Input:
[[ 2.19 -2.44 -1.98 -1.90 -2.28  0.76  2.65 -0.37 -4.87 -2.24  1.62]
 [-5.66  2.58  2.73 -6.01 -0.19  3.93  3.62 -0.16 -3.14 -4.20 -2.68]
 [-1.62 -0.54  1.90  1.13  1.09  0.15  4.19  0.38  1.93  5.52  6.03]
 [ 5.76 -6.03 -1.37  5.62  4.11 -2.27 -2.39 -2.13 -1.42  0.44  5.59]
 [ 6.91 -2.06  1.34  4.61 -0.54 -7.15  0.80 -0.61  1.66  3.47  1.28]
 [-4.78 -1.21 -0.69  2.28  4.57 -2.52 -1.11  5.96  0.81 -0.92  4.86]
 [ 1.27 -1.69  0.28 -5.79 -3.30 -1.20  2.76 -0.42 -3.80 -0.71 -0.62]
 [-0.63  0.81  1.42 -0.65  3.87 -0.71 -1.30 -4.98  0.10 -3.35 -0.19]
 [ 3.96 -0.06 -2.70  5.04  5.93 -6.12 -5.06 -1.92 -4.42  7.77  4.50]]
Output: 4.50

Input:
[[ 5.55  8.61  0.03 -0.12 -0.14 -0.08  0.17 -0.01]
 [ 8.63  8.53  0.03  0.32  0.57  0.20 -0.31  0.03]
 [ 8.43  8.51  0.11 -0.09  8.30  6.91  8.57 -0.12]
 [ 8.76  8.45  1.45  0.00  8.68  8.74  8.68  8.43]
 [ 8.28  8.50 -0.10 -0.05  0.19 -0.07 -0.18  0.02]
 [ 8.59  8.58  0.05 -0.03  8.37  0.47  8.48 -0.07]
 [ 8.48  8.44 -0.07  0.05  8.06  7.17  8.59 -0.07]
 [ 8.55  8.59  0.19 -0.11  8.57 -0.07  6.44  0.05]
 [ 8.64  8.56  0.07 -0.07  8.67  8.19  8.54 -0.02]]
Output: -0.02

Input:
[[-1.65  1.56  2.28 -4.91  2.46 -5.76  0.64]
 [-0.30 -0.06  0.45 -0.61  1.30 -0.17 -0.49]
 [ 4.46  0.39 -3.42  2.02 -4.76  3.60  2.85]
 [ 0.99  1.73 -0.44 -1.79 -3.07 -3.13  2.63]
 [-0.57 -1.28  0.89 -0.17  4.41  2.11 -2.05]
 [ 3.49 -2.05 -1.80  2.27  2.71  7.88 -0.60]
 [ 0.32 -1.94 -0.38  2.60  2.54  4.93 -2.19]
 [ 1.01  2.82 -0.66 -2.85 -5.02 -5.67  3.88]
 [-1.34 -0.89  0.99  0.16  2.38  0.52 -1.78]
 [ 3.91 -2.02 -2.28  2.81  1.32  8.03 -0.20]
 [ 3.67 -1.11 -1.96  1.27  0.82  5.45  0.59]
 [-2.09 -1.39  1.08  1.52  2.34  1.38 -2.80]]
Output: -2.80

Input:
[[-0.42 -1.25 -0.47 -1.29 -0.39 -0.44 -0.39 -0.70 -1.52 -0.58 -1.01 -0.44
  -1.26 -0.97 -0.41]
 [ 5.44 -2.47  3.75 -4.48  5.68  5.25  4.74  1.24 -5.96  4.13  0.06  5.25
  -4.16 -1.50  5.51]
 [-1.06 -0.63 -1.10 -0.69 -1.08 -1.04 -1.13 -1.00 -0.54 -0.97 -0.74 -1.04
  -0.71 -0.86 -1.07]
 [-0.61 -0.27 -2.10 -2.22 -0.72 -0.54 -1.87 -2.41 -1.28 -0.29 -0.08 -0.54
  -2.28 -2.49 -0.64]
 [-4.70 -7.21  2.61  2.41 -4.13 -5.05  1.56  3.94 -2.47 -6.44 -7.87 -5.05
   2.72  4.03 -4.54]
 [-1.26 -1.33 -0.65 -0.54 -1.22 -1.28 -0.75 -0.51 -0.90 -1.38 -1.43 -1.28
  -0.52 -0.46 -1.25]
 [-1.01 -1.26 -0.29 -0.32 -0.95 -1.04 -0.39 -0.16 -0.80 -1.18 -1.32 -1.04
  -0.29 -0.16 -0.99]
 [ 1.24  1.00 -0.72 -1.55  1.12  1.30 -0.36 -1.31 -0.52  1.52  1.44  1.30
  -1.59 -1.63  1.21]
 [-0.52 -1.92 -0.60 -1.99 -0.46 -0.56 -0.46 -0.98 -2.38 -0.78 -1.51 -0.56
  -1.93 -1.44 -0.50]
 [ 2.20  5.95 -3.44 -1.51  1.68  2.53 -2.79 -3.99  2.81  3.91  5.95  2.53
  -1.83 -3.48  2.05]]
Output: 2.05

Input:
[[-3.03  2.77 -1.55 -0.51  0.65  0.58 -0.15  3.05  1.00]
 [ 3.54  0.99  0.51 -0.70 -7.79 -2.19 -4.14  0.02 -5.28]
 [-7.46 -1.93 -1.31  3.97  2.45 -1.87 -1.89  0.86 -3.38]
 [ 0.87 -4.81 -6.77 -0.95  3.80  3.29  2.07 -8.06 -3.57]
 [ 2.48  1.44 -0.59  6.87  5.68 -5.94 -5.27  0.28  2.22]
 [-1.98 -2.45  1.25 -1.57 -0.73 -2.59  3.91 -1.61 -3.61]
 [ 5.87 -8.95 -0.98  5.62 -5.58 -0.13  2.89  0.37 -4.67]
 [-2.67 -3.17  5.33  2.12 -3.95  4.17 -2.18 -4.17  3.74]
 [-0.07  3.38 -4.54  6.81 -0.59  4.83  0.80  0.55  2.20]]
Output: 2.20
